In the data rows, the value 128 means zero.
Here are some points, one per row:
tensor([097, 151, 105, 140, 116, 114, 149, 148, 109, 146, 167, 131, 143,
        159, 107, 126, 124, 141, 116, 154, 144, 148, 127, 151, 143, 130,
        117, 143, 137, 100, 170, 170])
tensor([150, 097, 120, 083, 127, 114, 152, 138, 112, 119, 154, 128, 143,
        113, 110, 097, 145, 113, 145, 132, 087, 098, 139, 118, 119, 128,
        106, 116, 107, 148, 171, 104])
tensor([123, 185, 186, 145, 115, 130, 158, 084, 130, 075, 096, 139, 166,
        108, 132, 137, 126, 140, 122, 097, 124, 125, 171, 136, 151, 131,
        134, 152, 153, 125, 136, 148])
tensor([117, 139, 089, 128, 112, 138, 123, 115, 142, 130, 138, 129, 125,
        149, 142, 137, 107, 137, 135, 083, 080, 091, 091, 078, 145, 165,
        124, 137, 131, 090, 098, 140])
tensor([103, 126, 117, 107, 136, 134, 140, 146, 135, 149, 101, 108, 142,
        145, 129, 122, 116, 124, 154, 100, 138, 119, 121, 088, 067, 141,
        131, 117, 111, 139, 150, 132])
tensor([104, 151, 142, 128, 122, 102, 101, 112, 167, 094, 098, 112, 110,
        122, 130, 128, 098, 080, 136, 176, 127, 108, 088, 083, 146, 133,
        112, 138, 108, 167, 130, 119])
tensor([165, 144, 096, 143, 171, 140, 159, 114, 095, 139, 155, 135, 082,
        152, 132, 129, 101, 117, 167, 126, 152, 151, 091, 145, 115, 123,
        134, 130, 136, 125, 128, 139])
tensor([151, 131, 113, 117, 165, 163, 148, 168, 111, 089, 101, 080, 092,
        136, 115, 114, 123, 128, 100, 114, 144, 105, 168, 136, 121, 166,
        147, 128, 112, 118, 092, 134])
tensor([099, 127, 157, 099, 129, 164, 142, 142, 101, 111, 115, 157, 133,
        159, 093, 156, 154, 103, 120, 129, 159, 157, 090, 127, 090, 166,
        148, 133, 094, 111, 095, 116])
tensor([104, 076, 081, 128, 086, 157, 108, 171, 109, 082, 113, 153, 109,
        067, 142, 154, 116, 132, 141, 133, 146, 176, 142, 131, 156, 129,
        114, 128, 153, 154, 116, 127])
tensor([148, 139, 154, 138, 101, 156, 123, 132, 181, 136, 145, 111, 120,
        125, 140, 097, 139, 122, 167, 116, 128, 169, 154, 129, 135, 101,
        151, 141, 116, 140, 149, 191])
tensor([161, 118, 137, 137, 128, 094, 150, 157, 201, 123, 147, 117, 121,
        165, 151, 128, 146, 153, 133, 158, 171, 128, 080, 158, 144, 109,
        119, 136, 140, 136, 132, 085])
tensor([113, 115, 154, 092, 129, 135, 100, 116, 090, 124, 093, 121, 103,
        094, 147, 121, 117, 104, 136, 160, 114, 088, 117, 143, 118, 103,
        115, 124, 138, 086, 170, 147])
tensor([122, 117, 122, 123, 132, 112, 170, 130, 110, 143, 150, 100, 109,
        157, 137, 176, 109, 129, 124, 101, 124, 140, 134, 150, 110, 089,
        092, 132, 148, 150, 145, 088])
tensor([135, 109, 115, 126, 097, 097, 131, 134, 113, 165, 132, 177, 123,
        127, 105, 138, 138, 115, 112, 168, 134, 110, 142, 098, 128, 116,
        154, 120, 123, 093, 118, 158])
tensor([123, 122, 099, 168, 118, 106, 081, 114, 157, 082, 155, 140, 144,
        095, 124, 165, 177, 156, 109, 102, 112, 149, 101, 163, 096, 164,
        145, 145, 134, 148, 174, 146])
tensor([111, 069, 146, 149, 158, 160, 149, 149, 152, 173, 124, 137, 140,
        090, 141, 122, 128, 110, 115, 151, 140, 102, 158, 120, 148, 148,
        162, 112, 151, 096, 150, 120])
tensor([152, 142, 094, 111, 143, 123, 103, 148, 133, 153, 130, 106, 126,
        115, 096, 135, 098, 105, 078, 130, 085, 133, 142, 114, 129, 152,
        167, 157, 152, 121, 134, 086])
tensor([145, 133, 133, 106, 169, 156, 114, 134, 094, 148, 097, 118, 168,
        133, 091, 178, 150, 166, 130, 103, 119, 120, 083, 110, 139, 094,
        155, 099, 094, 107, 119, 126])
tensor([140, 178, 130, 142, 147, 085, 115, 120, 161, 106, 136, 084, 145,
        120, 084, 121, 138, 126, 132, 138, 152, 128, 130, 156, 170, 090,
        117, 110, 126, 160, 120, 158])
tensor([146, 123, 146, 139, 141, 099, 117, 100, 132, 122, 100, 134, 121,
        117, 108, 136, 149, 148, 139, 197, 127, 117, 111, 084, 112, 117,
        092, 177, 159, 147, 085, 139])
tensor([149, 137, 127, 129, 100, 151, 107, 077, 118, 164, 142, 105, 145,
        103, 156, 130, 131, 118, 129, 161, 157, 092, 141, 120, 135, 156,
        139, 079, 134, 110, 111, 091])
tensor([113, 137, 146, 140, 145, 136, 130, 160, 161, 133, 110, 154, 166,
        144, 141, 096, 099, 136, 080, 140, 138, 161, 123, 105, 150, 140,
        098, 129, 126, 143, 106, 112])
tensor([176, 104, 144, 149, 105, 155, 113, 125, 132, 119, 112, 167, 106,
        105, 123, 127, 143, 131, 094, 098, 102, 136, 145, 121, 105, 110,
        071, 069, 136, 129, 116, 155])
tensor([144, 134, 163, 106, 166, 146, 123, 115, 164, 136, 138, 164, 078,
        149, 161, 167, 139, 169, 146, 109, 155, 111, 156, 156, 165, 120,
        144, 176, 161, 147, 143, 133])
tensor([103, 146, 162, 179, 113, 119, 115, 147, 091, 147, 128, 103, 145,
        165, 132, 158, 128, 137, 182, 143, 087, 155, 150, 169, 165, 166,
        132, 118, 126, 125, 128, 119])
tensor([156, 140, 160, 100, 093, 149, 083, 162, 119, 107, 141, 129, 129,
        135, 164, 130, 179, 150, 123, 132, 137, 122, 136, 083, 116, 122,
        138, 121, 147, 134, 151, 124])
tensor([128, 150, 103, 178, 094, 151, 114, 124, 130, 135, 142, 148, 180,
        137, 119, 105, 143, 106, 134, 100, 146, 117, 157, 149, 116, 072,
        142, 177, 135, 141, 140, 128])
tensor([147, 131, 136, 145, 161, 123, 137, 107, 157, 088, 150, 175, 165,
        146, 191, 137, 085, 123, 137, 136, 127, 157, 134, 149, 097, 081,
        155, 108, 157, 108, 123, 108])
tensor([118, 105, 164, 112, 110, 155, 086, 135, 144, 117, 171, 161, 156,
        155, 096, 121, 123, 085, 130, 106, 145, 091, 132, 131, 113, 122,
        122, 147, 143, 160, 056, 129])
tensor([119, 111, 106, 102, 105, 121, 101, 123, 112, 141, 110, 146, 134,
        168, 114, 122, 103, 105, 093, 115, 104, 105, 116, 149, 160, 158,
        122, 129, 117, 128, 167, 152])
tensor([155, 162, 130, 152, 133, 145, 160, 125, 132, 107, 153, 093, 115,
        126, 104, 168, 133, 088, 120, 136, 099, 158, 154, 163, 109, 129,
        129, 121, 064, 097, 130, 141])
tensor([117, 125, 150, 156, 194, 126, 083, 150, 153, 121, 133, 149, 114,
        131, 132, 100, 118, 130, 109, 142, 102, 112, 120, 094, 156, 096,
        078, 124, 085, 132, 113, 097])
tensor([096, 146, 107, 117, 140, 099, 151, 165, 098, 122, 129, 127, 133,
        151, 164, 133, 166, 107, 128, 148, 100, 100, 149, 093, 106, 136,
        131, 124, 135, 130, 127, 135])
tensor([140, 116, 138, 131, 101, 077, 181, 130, 130, 114, 136, 134, 095,
        133, 105, 132, 077, 120, 131, 082, 136, 111, 093, 136, 134, 109,
        126, 102, 158, 103, 154, 111])
tensor([139, 085, 122, 107, 145, 123, 134, 141, 113, 122, 118, 065, 147,
        103, 099, 135, 095, 126, 110, 106, 157, 144, 136, 099, 116, 122,
        165, 147, 116, 131, 094, 156])
tensor([150, 143, 141, 120, 129, 117, 155, 142, 174, 164, 098, 144, 147,
        116, 159, 150, 118, 102, 118, 158, 151, 119, 117, 119, 158, 146,
        077, 141, 078, 174, 128, 142])
tensor([080, 123, 093, 065, 095, 106, 099, 115, 164, 141, 107, 131, 119,
        119, 149, 126, 154, 148, 112, 135, 139, 124, 168, 161, 126, 102,
        124, 104, 104, 073, 086, 109])
tensor([127, 117, 143, 155, 116, 099, 144, 077, 082, 155, 141, 141, 089,
        138, 166, 089, 132, 146, 075, 125, 145, 116, 121, 161, 145, 121,
        178, 112, 128, 170, 120, 134])
tensor([159, 152, 116, 085, 112, 164, 112, 136, 146, 135, 114, 154, 144,
        128, 133, 123, 087, 174, 130, 163, 106, 123, 141, 120, 093, 126,
        146, 106, 143, 193, 127, 148])
tensor([162, 145, 127, 097, 153, 115, 118, 125, 115, 168, 115, 124, 118,
        109, 088, 105, 128, 116, 133, 109, 140, 189, 146, 096, 134, 171,
        111, 143, 150, 108, 146, 102])
tensor([097, 113, 109, 181, 118, 107, 154, 112, 139, 118, 128, 131, 113,
        144, 069, 143, 130, 176, 182, 143, 115, 112, 161, 132, 122, 151,
        149, 120, 105, 129, 138, 112])
tensor([121, 110, 069, 114, 132, 167, 156, 100, 117, 134, 102, 113, 136,
        130, 137, 127, 142, 134, 148, 120, 118, 144, 131, 095, 148, 114,
        108, 143, 100, 125, 134, 093])
tensor([120, 146, 142, 123, 124, 074, 125, 133, 120, 148, 127, 152, 070,
        115, 140, 105, 116, 111, 175, 091, 117, 159, 115, 161, 111, 131,
        161, 127, 106, 140, 123, 079])
tensor([078, 147, 150, 133, 110, 119, 118, 096, 107, 129, 207, 111, 124,
        120, 118, 109, 106, 175, 122, 139, 167, 147, 154, 118, 115, 119,
        112, 106, 111, 101, 131, 151])
tensor([123, 168, 148, 170, 108, 167, 131, 137, 138, 084, 103, 113, 114,
        115, 100, 073, 118, 155, 122, 156, 147, 123, 096, 154, 138, 096,
        133, 154, 124, 119, 142, 118])
tensor([131, 112, 137, 133, 137, 119, 159, 103, 104, 119, 156, 097, 108,
        134, 157, 161, 132, 128, 110, 094, 111, 142, 096, 122, 137, 103,
        165, 165, 115, 143, 133, 099])
tensor([171, 087, 125, 136, 128, 114, 102, 121, 095, 131, 066, 073, 142,
        169, 151, 129, 122, 144, 122, 111, 137, 144, 133, 125, 089, 134,
        106, 148, 108, 098, 117, 139])
tensor([075, 154, 142, 165, 130, 147, 161, 143, 146, 186, 149, 102, 114,
        080, 121, 119, 139, 143, 127, 111, 091, 110, 101, 159, 081, 128,
        111, 142, 142, 122, 133, 150])
tensor([072, 098, 129, 098, 130, 155, 144, 093, 137, 124, 116, 116, 122,
        164, 099, 113, 174, 086, 118, 142, 110, 150, 114, 134, 133, 142,
        129, 077, 198, 146, 110, 145])
tensor([146, 114, 113, 100, 112, 118, 157, 156, 119, 133, 152, 135, 155,
        107, 147, 103, 152, 135, 156, 124, 096, 114, 101, 135, 166, 166,
        120, 128, 129, 097, 085, 144])
tensor([122, 096, 117, 099, 163, 116, 108, 083, 093, 123, 135, 144, 164,
        112, 139, 089, 118, 127, 144, 146, 130, 118, 138, 150, 135, 169,
        114, 131, 122, 128, 147, 123])
tensor([142, 144, 085, 159, 143, 124, 088, 157, 100, 111, 110, 163, 129,
        087, 155, 142, 154, 106, 136, 092, 166, 113, 132, 107, 127, 132,
        113, 088, 157, 141, 145, 135])
These points spread out most along one direction. For each point below, how far along it does it lie, from 0 to 99? The average is 50, and the first point in the table lies past the average. One standard deviation of the points above along it is 16.
tensor([131, 112, 137, 133, 137, 119, 159, 103, 104, 119, 156, 097, 108,
        134, 157, 161, 132, 128, 110, 094, 111, 142, 096, 122, 137, 103,
        165, 165, 115, 143, 133, 099]) 65
tensor([176, 104, 144, 149, 105, 155, 113, 125, 132, 119, 112, 167, 106,
        105, 123, 127, 143, 131, 094, 098, 102, 136, 145, 121, 105, 110,
        071, 069, 136, 129, 116, 155]) 40
tensor([080, 123, 093, 065, 095, 106, 099, 115, 164, 141, 107, 131, 119,
        119, 149, 126, 154, 148, 112, 135, 139, 124, 168, 161, 126, 102,
        124, 104, 104, 073, 086, 109]) 36
tensor([151, 131, 113, 117, 165, 163, 148, 168, 111, 089, 101, 080, 092,
        136, 115, 114, 123, 128, 100, 114, 144, 105, 168, 136, 121, 166,
        147, 128, 112, 118, 092, 134]) 33
tensor([121, 110, 069, 114, 132, 167, 156, 100, 117, 134, 102, 113, 136,
        130, 137, 127, 142, 134, 148, 120, 118, 144, 131, 095, 148, 114,
        108, 143, 100, 125, 134, 093]) 33
tensor([146, 114, 113, 100, 112, 118, 157, 156, 119, 133, 152, 135, 155,
        107, 147, 103, 152, 135, 156, 124, 096, 114, 101, 135, 166, 166,
        120, 128, 129, 097, 085, 144]) 35
tensor([122, 117, 122, 123, 132, 112, 170, 130, 110, 143, 150, 100, 109,
        157, 137, 176, 109, 129, 124, 101, 124, 140, 134, 150, 110, 089,
        092, 132, 148, 150, 145, 088]) 65
tensor([075, 154, 142, 165, 130, 147, 161, 143, 146, 186, 149, 102, 114,
        080, 121, 119, 139, 143, 127, 111, 091, 110, 101, 159, 081, 128,
        111, 142, 142, 122, 133, 150]) 66
tensor([128, 150, 103, 178, 094, 151, 114, 124, 130, 135, 142, 148, 180,
        137, 119, 105, 143, 106, 134, 100, 146, 117, 157, 149, 116, 072,
        142, 177, 135, 141, 140, 128]) 71
tensor([162, 145, 127, 097, 153, 115, 118, 125, 115, 168, 115, 124, 118,
        109, 088, 105, 128, 116, 133, 109, 140, 189, 146, 096, 134, 171,
        111, 143, 150, 108, 146, 102]) 34
tensor([149, 137, 127, 129, 100, 151, 107, 077, 118, 164, 142, 105, 145,
        103, 156, 130, 131, 118, 129, 161, 157, 092, 141, 120, 135, 156,
        139, 079, 134, 110, 111, 091]) 36
tensor([096, 146, 107, 117, 140, 099, 151, 165, 098, 122, 129, 127, 133,
        151, 164, 133, 166, 107, 128, 148, 100, 100, 149, 093, 106, 136,
        131, 124, 135, 130, 127, 135]) 35
tensor([123, 168, 148, 170, 108, 167, 131, 137, 138, 084, 103, 113, 114,
        115, 100, 073, 118, 155, 122, 156, 147, 123, 096, 154, 138, 096,
        133, 154, 124, 119, 142, 118]) 74
tensor([142, 144, 085, 159, 143, 124, 088, 157, 100, 111, 110, 163, 129,
        087, 155, 142, 154, 106, 136, 092, 166, 113, 132, 107, 127, 132,
        113, 088, 157, 141, 145, 135]) 39
